Some points:
"-29 18 -26 11 -18 -11 11 3 52 55 -21 -33 -15 68 -41 14 43 12 1 -13 5 33 37 -30
 -14 -3 3 1 40 46 17 38"
"53 0 15 -35 49 40 -51 2 -16 -12 -7 -6 9 -10 -24 23 12 5 8 24 -41 -24 -13 48
 -35 32 18 43 -49 -30 59 -9"
"-1 -12 17 48 29 11 -18 -37 -19 -24 57 70 3 15 17 51 -45 30 61 -23 16 40 -5 4
 39 34 12 27 -4 -12 7 0"
"42 -39 18 44 23 -6 -20 15 -16 36 45 -24 -11 -5 39 34 -14 34 25 -31 50 36 25 1
 38 34 63 6 11 1 -11 27"
"-19 -5 -5 -13 -48 -29 49 0 45 -41 -14 -11 -32 35 -42 -30 38 18 -21 -17 9 -25 54 -28
 -20 5 -23 -19 65 32 -21 26"
"-43 84 72 -31 -20 31 48 38 52 38 -2 34 -48 32 58 -38 -23 -49 -78 45 28 -61 -20 -40
 55 -53 27 61 2 57 -19 -46"
"-54 41 24 -33 4 15 18 -29 35 63 -24 99 -24 34 58 -9 -74 -25 -21 34 21 -40 -21 -23
 58 26 2 60 -6 33 3 -24"
"-18 11 11 -14 -11 -25 47 4 45 34 -24 -9 25 46 -38 -11 12 -6 3 4 7 12 -56 -17
 -25 -1 -32 -35 -23 33 -23 65"
"6 -5 -7 75 40 4 -18 -62 -18 -40 41 78 6 9 22 18 -35 34 17 -17 7 8 3 -5
 39 -8 -12 -5 42 7 -20 2"
"-21 -14 3 -25 -25 -12 -14 -13 -23 -11 37 12 -28 -22 -5 16 -30 -36 49 -47 36 57 -25 8
 20 10 -8 4 -9 -28 -8 -27"
"-31 12 -10 20 4 -13 36 45 41 32 -24 -26 26 36 -29 -52 29 -15 -27 3 16 9 -5 -20
 -27 -22 -6 -42 -47 23 -3 40"
"-32 2 -16 -28 -18 -32 37 -5 27 23 -41 -20 1 57 -37 -41 41 33 -31 -15 -18 52 -29 -19
 -37 67 -40 -11 45 6 7 29"
"18 -27 -2 35 40 -2 -21 -36 -30 23 41 22 -15 -3 19 42 -4 20 25 -30 32 36 66 -4
 27 -9 23 -16 17 12 -24 -13"
"2 -14 17 19 33 3 -4 -72 -42 42 53 48 -7 9 10 46 -13 -3 34 -23 37 37 -42 7
 17 16 -2 9 -53 1 10 -20"
"-32 -1 -22 14 -23 -14 34 32 58 -17 -28 -27 -35 42 -41 -30 72 27 -16 -3 19 15 33 -30
 -22 33 -18 -29 -8 31 -1 25"
"29 10 34 -3 23 37 -22 -79 -17 19 -55 13 39 -13 -3 48 -4 -60 -2 50 -53 -13 -35 24
 -41 -43 -38 9 24 -60 10 10"
"-15 18 -14 -6 -53 -33 42 -30 31 2 -5 -25 84 42 -33 -34 7 18 -14 -30 -8 -12 34 -35
 -19 47 -23 -2 -74 35 -28 32"
"-9 -56 -33 9 -32 -19 -14 22 -11 -10 25 4 17 -41 10 8 -23 -1 7 -32 23 19 -36 2
 39 62 -44 -29 29 -4 -49 -9"
"-15 -7 -25 -16 -19 -16 22 -21 62 4 -34 -18 -7 39 -36 -21 45 17 -10 -16 -13 -11 -17 -15
 -14 -2 -34 -19 3 25 -5 80"
"20 -34 -20 9 -41 -11 -41 5 7 -31 -45 -2 36 -1 -20 -17 -45 59 -20 17 -56 -57 -14 18
 5 -40 -14 35 -24 -46 25 38"
"31 41 27 -44 10 35 -32 24 -34 -29 -4 0 61 -29 -10 26 -11 -31 -7 37 -51 10 63 52
 -27 31 -30 12 36 -33 45 -10"
"22 -16 -23 15 58 -11 -29 -64 -37 -47 35 14 29 -13 25 28 20 9 8 -26 36 4 24 -16
 11 2 38 -55 -18 -11 -17 -30"
"-20 -13 -10 16 -53 -34 -6 26 -38 46 40 -23 -27 -50 11 -10 -25 12 34 -26 26 20 71 -12
 6 -26 1 -51 57 -33 -24 -14"
"20 -43 0 9 10 -18 -6 17 -7 3 34 11 -15 -13 27 22 -31 9 30 -43 39 20 -40 4
 47 -36 23 -22 36 -6 -23 -8"
"-34 4 -16 22 -8 -4 46 34 48 -14 -30 -7 6 52 -36 -25 65 7 -2 13 30 66 21 -26
 -33 3 -12 -39 2 37 8 24"
"-30 86 58 -4 -29 40 27 37 50 -60 -25 95 -28 39 53 11 15 -55 -49 80 9 -83 -26 -45
 31 13 26 68 -14 24 20 -34"
"-26 -7 -44 -14 24 -25 -26 -95 -29 -28 1 59 -14 -35 22 25 -24 -19 -16 -1 7 -32 45 -28
 -9 -58 -8 -10 -25 -15 -49 -75"
"-52 40 56 -42 -30 39 26 17 45 53 -23 31 1 12 51 -39 -54 -55 -40 35 31 -53 22 -22
 59 -14 7 65 -3 45 -35 -50"
"3 -49 -48 32 -12 -11 -12 3 -35 20 36 10 -3 -46 22 2 -17 3 17 -36 26 5 63 -17
 12 -36 3 -32 14 -12 -19 -32"
"-16 -45 -74 16 -33 -26 -14 28 -7 10 21 -2 4 -59 13 23 -20 -20 35 -27 27 -17 -31 -12
 25 43 -1 -17 -42 -37 -23 -27"
"-14 -10 -13 -36 -23 -25 33 8 54 -32 -23 -15 29 41 -40 -51 33 17 -35 -7 0 -13 50 -14
 -12 1 -15 -18 45 19 -11 52"
"39 25 5 -53 29 27 -27 13 -27 40 -9 -6 79 -26 -18 24 -1 -43 9 39 -63 -19 34 62
 -25 5 3 19 42 -38 60 -16"
"47 -18 51 -33 54 55 -55 -33 -6 31 -20 -2 -19 -7 -16 -13 14 -3 9 39 -34 -23 -10 35
 -35 1 -9 29 -30 -32 11 -7"
"-20 2 4 -16 -37 -44 62 -15 36 4 -11 -10 7 43 -40 -27 37 33 -19 -9 9 2 -4 -19
 -28 12 -39 -24 -13 27 -21 28"
"-31 17 -22 3 -16 -26 43 19 11 -15 -24 -40 -42 26 -42 -39 24 5 -28 -12 2 18 4 -34
 -40 -71 -3 -38 -29 57 -13 22"
"-12 23 -36 -1 -25 -40 51 -35 23 66 -21 -32 -6 46 -37 -37 15 32 -5 -35 -24 -10 -29 -16
 -16 -29 -15 -4 -31 9 -25 60"
"44 30 2 -44 26 32 -33 6 -20 6 -21 21 -1 -24 -11 25 16 -42 5 43 -50 -22 -31 60
 -35 3 -1 26 1 -41 69 -16"
"-20 40 -14 22 -16 -65 100 -47 14 -23 -19 -14 -36 34 -27 -38 30 42 -5 -13 1 39 29 -13
 -34 42 15 -11 -43 30 -36 24"
"-39 14 -34 17 -31 -32 51 -18 65 49 -5 -5 48 59 -36 -25 61 31 -13 -8 32 43 28 -41
 -24 -18 -48 -20 -38 43 27 46"
"36 7 59 -43 29 51 -26 -16 -8 -14 -26 -7 42 -28 -9 48 8 -27 15 43 -42 1 1 52
 -23 -35 -34 21 -40 -36 17 -5"
"-34 86 55 -32 -9 22 31 49 24 32 -14 73 -25 31 48 -6 -18 -56 -84 52 15 -81 5 -35
 49 -8 25 68 -24 56 2 -30"
"-19 -49 -56 29 -26 -35 -18 -5 -31 -21 14 -15 -8 -49 4 -18 18 -1 -15 -15 -5 7 1 -29
 -4 -39 -53 -22 -65 -21 -37 -55"
"28 -5 19 9 6 32 -44 -17 -32 -66 -10 -37 -58 -24 -15 -38 -43 15 1 11 -32 -33 -73 32
 -13 3 -17 35 92 -16 32 -10"
"28 -24 -22 47 30 3 -30 -21 -29 -41 38 0 33 -23 22 35 10 23 33 -18 46 45 -34 5
 41 -24 39 -33 21 3 -12 16"
"-55 16 -35 26 -61 -46 1 34 -45 15 32 -33 17 -14 10 -22 -26 -14 29 -40 -6 -7 -67 -41
 -31 -29 -20 -20 -51 4 -24 -6"
"-32 -9 -43 33 -15 -9 5 -26 5 -48 18 62 -40 -24 39 42 -58 10 51 7 6 -32 1 -14
 36 -56 24 -10 -52 -22 -48 -30"
"-38 -22 -32 9 -26 -26 -10 -69 -34 26 21 13 -1 -49 -8 4 1 -27 15 -14 -4 4 -49 -13
 7 6 -70 -23 -18 -21 -52 -64"
"42 39 17 -46 19 37 -36 50 -32 -22 6 -2 -71 -10 -11 16 13 -23 4 37 -46 -19 11 48
 -27 -59 -7 25 50 -20 63 -22"
"-28 22 -25 3 -19 -26 32 12 19 -43 -27 -42 30 40 -36 -48 22 11 -22 -21 -11 -1 -11 -28
 -33 4 -1 -20 6 37 -11 31"
"41 -39 -5 33 25 5 -22 24 -11 -14 41 -3 59 -13 42 14 -25 29 17 -35 50 31 -29 -3
 40 33 39 -19 22 17 -8 17"
"46 14 10 -43 64 51 -51 -8 -15 37 7 -8 -58 -5 -22 38 12 -13 -15 32 -45 2 -4 42
 -31 3 1 30 29 -26 50 -17"
"-41 20 -58 19 -53 -60 -9 43 -44 -62 6 -61 -42 -19 -8 -34 17 -18 -18 -21 14 38 -22 -27
 -17 66 -31 -25 16 26 -11 -20"
"52 30 19 -28 46 49 -28 41 -38 -13 -3 3 -20 -26 -17 17 14 -41 -11 49 -59 -7 89 78
 -16 64 -7 14 -41 -29 58 17"
"28 -33 -7 43 28 -16 -7 -12 -24 -29 34 -2 7 -8 30 29 -12 40 14 -29 22 20 13 -7
 36 -4 10 -6 2 2 -39 0"
"17 -11 -4 -12 62 -12 -24 -39 -7 8 26 -3 -20 -6 23 45 -2 1 37 -37 32 11 17 4
 26 49 74 -43 -37 -13 -9 -33"
"18 8 43 -21 22 47 -7 -42 -36 28 -22 -41 -40 -36 -6 -3 -35 -33 -17 31 -38 -3 71 33
 -4 8 -52 30 47 -21 27 -2"
"-26 -23 28 -16 -15 -24 37 45 22 -11 -46 -27 15 1 -28 -38 50 15 -27 4 6 -11 -28 -9
 -40 0 36 -32 14 13 18 -4"
"18 -46 -46 71 0 -9 -8 47 -16 25 43 -3 20 -43 36 27 -19 35 47 -20 26 13 22 -6
 33 42 37 -29 29 -22 -16 7"
"48 15 17 -42 32 37 -39 -3 -22 59 -10 -1 -40 -18 -13 -2 4 -25 -6 46 -45 -41 0 51
 -34 23 -10 24 -6 -38 42 0"
"28 19 -13 -23 40 32 -20 -6 -15 8 -35 -13 56 -38 -10 69 -19 -62 23 19 -53 4 -25 85
 -30 -56 13 -6 52 -58 70 2"
"30 -62 -6 22 -2 -12 2 36 -3 -75 37 6 -27 1 32 -14 -38 40 -8 -37 39 32 34 3
 51 -21 -39 10 -7 26 -45 31"
"31 -58 -53 -15 7 -6 -27 -14 -4 -35 -67 -22 39 -12 -39 -28 -46 22 -26 -10 -45 -60 6 24
 -17 47 61 31 16 -49 56 32"
"47 10 40 -40 50 58 -50 -9 -20 27 -9 -13 17 -5 -22 -4 12 -13 -1 38 -32 0 3 39
 -32 -21 -17 29 -7 -33 23 -7"
"34 27 21 -49 38 30 -11 19 -30 -41 -16 -18 -40 -35 -13 5 -5 -38 13 28 -60 -14 -21 78
 -14 -17 -19 6 -7 -24 66 6"
"-34 -17 -37 -4 -45 -29 10 -7 58 15 -36 -53 -19 38 -33 -22 88 53 -31 -20 -12 9 -47 -20
 -31 -35 -50 9 -10 17 23 34"
"21 -27 -7 54 23 -3 -8 14 -27 44 54 16 53 -11 40 45 -24 45 59 -33 27 15 -29 -7
 28 -6 58 -33 30 -30 -16 -2"
"33 -27 5 62 20 11 19 46 26 -22 57 29 -49 2 75 31 -43 72 68 -35 18 15 -11 -7
 54 28 62 -13 -61 5 -26 37"
"-22 -31 32 5 -37 -49 -8 -36 -44 -21 -5 -37 -41 -22 -19 -44 22 -28 -48 -9 10 38 -22 -11
 0 65 -21 -20 4 23 -53 -41"
"32 -38 39 48 24 4 -11 1 -9 5 53 -6 -9 8 44 51 -30 43 52 -37 35 48 0 2
 36 -20 76 -10 -15 0 0 19"
"-3 -32 -22 41 -11 -4 6 46 -19 -7 64 4 40 -50 46 34 -26 34 74 -29 23 15 -23 -7
 17 18 68 -38 7 -53 -1 4"
"-30 19 -17 8 -8 -18 11 19 25 -13 -30 -34 -9 54 -37 -27 28 9 0 -17 -6 31 18 -25
 -25 -34 7 -5 46 27 6 40"
"-23 10 27 16 5 -32 25 48 -9 9 -56 -47 60 -17 -28 -70 43 20 -12 1 -18 8 -30 -13
 -42 -27 76 -34 -16 43 24 -3"
"-23 17 44 -30 -66 59 3 2 28 -4 -12 -3 48 -12 25 -15 -30 -45 -57 48 28 -50 -34 -18
 44 57 -24 82 21 47 -40 -98"
"-43 59 72 -49 -35 55 29 39 39 -55 -12 38 -3 20 62 -32 -20 -61 -59 48 33 -62 16 -32
 52 -35 13 69 3 48 -27 -42"
"49 27 42 -32 18 46 -37 5 -14 53 -22 26 -18 -19 -3 18 20 -32 -14 60 -41 -31 30 30
 -44 -48 -33 32 25 -59 30 -8"
These points spread out most along one direction. How many in every 100 of the points above lie lower along it than each point below? Answers are rounded to whole numbers. More than half of the points above lie lower than the first one.
"18 8 43 -21 22 47 -7 -42 -36 28 -22 -41 -40 -36 -6 -3 -35 -33 -17 31 -38 -3 71 33
 -4 8 -52 30 47 -21 27 -2" --> 20
"17 -11 -4 -12 62 -12 -24 -39 -7 8 26 -3 -20 -6 23 45 -2 1 37 -37 32 11 17 4
 26 49 74 -43 -37 -13 -9 -33" --> 37
"-23 10 27 16 5 -32 25 48 -9 9 -56 -47 60 -17 -28 -70 43 20 -12 1 -18 8 -30 -13
 -42 -27 76 -34 -16 43 24 -3" --> 72
"-43 84 72 -31 -20 31 48 38 52 38 -2 34 -48 32 58 -38 -23 -49 -78 45 28 -61 -20 -40
 55 -53 27 61 2 57 -19 -46" --> 39
"-16 -45 -74 16 -33 -26 -14 28 -7 10 21 -2 4 -59 13 23 -20 -20 35 -27 27 -17 -31 -12
 25 43 -1 -17 -42 -37 -23 -27" --> 60
"-19 -49 -56 29 -26 -35 -18 -5 -31 -21 14 -15 -8 -49 4 -18 18 -1 -15 -15 -5 7 1 -29
 -4 -39 -53 -22 -65 -21 -37 -55" --> 67
"48 15 17 -42 32 37 -39 -3 -22 59 -10 -1 -40 -18 -13 -2 4 -25 -6 46 -45 -41 0 51
 -34 23 -10 24 -6 -38 42 0" --> 9
"-55 16 -35 26 -61 -46 1 34 -45 15 32 -33 17 -14 10 -22 -26 -14 29 -40 -6 -7 -67 -41
 -31 -29 -20 -20 -51 4 -24 -6" --> 75
"-52 40 56 -42 -30 39 26 17 45 53 -23 31 1 12 51 -39 -54 -55 -40 35 31 -53 22 -22
 59 -14 7 65 -3 45 -35 -50" --> 33
"-28 22 -25 3 -19 -26 32 12 19 -43 -27 -42 30 40 -36 -48 22 11 -22 -21 -11 -1 -11 -28
 -33 4 -1 -20 6 37 -11 31" --> 87
"-30 19 -17 8 -8 -18 11 19 25 -13 -30 -34 -9 54 -37 -27 28 9 0 -17 -6 31 18 -25
 -25 -34 7 -5 46 27 6 40" --> 73
"-12 23 -36 -1 -25 -40 51 -35 23 66 -21 -32 -6 46 -37 -37 15 32 -5 -35 -24 -10 -29 -16
 -16 -29 -15 -4 -31 9 -25 60" --> 85
"-32 -1 -22 14 -23 -14 34 32 58 -17 -28 -27 -35 42 -41 -30 72 27 -16 -3 19 15 33 -30
 -22 33 -18 -29 -8 31 -1 25" --> 96
"-20 -13 -10 16 -53 -34 -6 26 -38 46 40 -23 -27 -50 11 -10 -25 12 34 -26 26 20 71 -12
 6 -26 1 -51 57 -33 -24 -14" --> 63
"-21 -14 3 -25 -25 -12 -14 -13 -23 -11 37 12 -28 -22 -5 16 -30 -36 49 -47 36 57 -25 8
 20 10 -8 4 -9 -28 -8 -27" --> 41
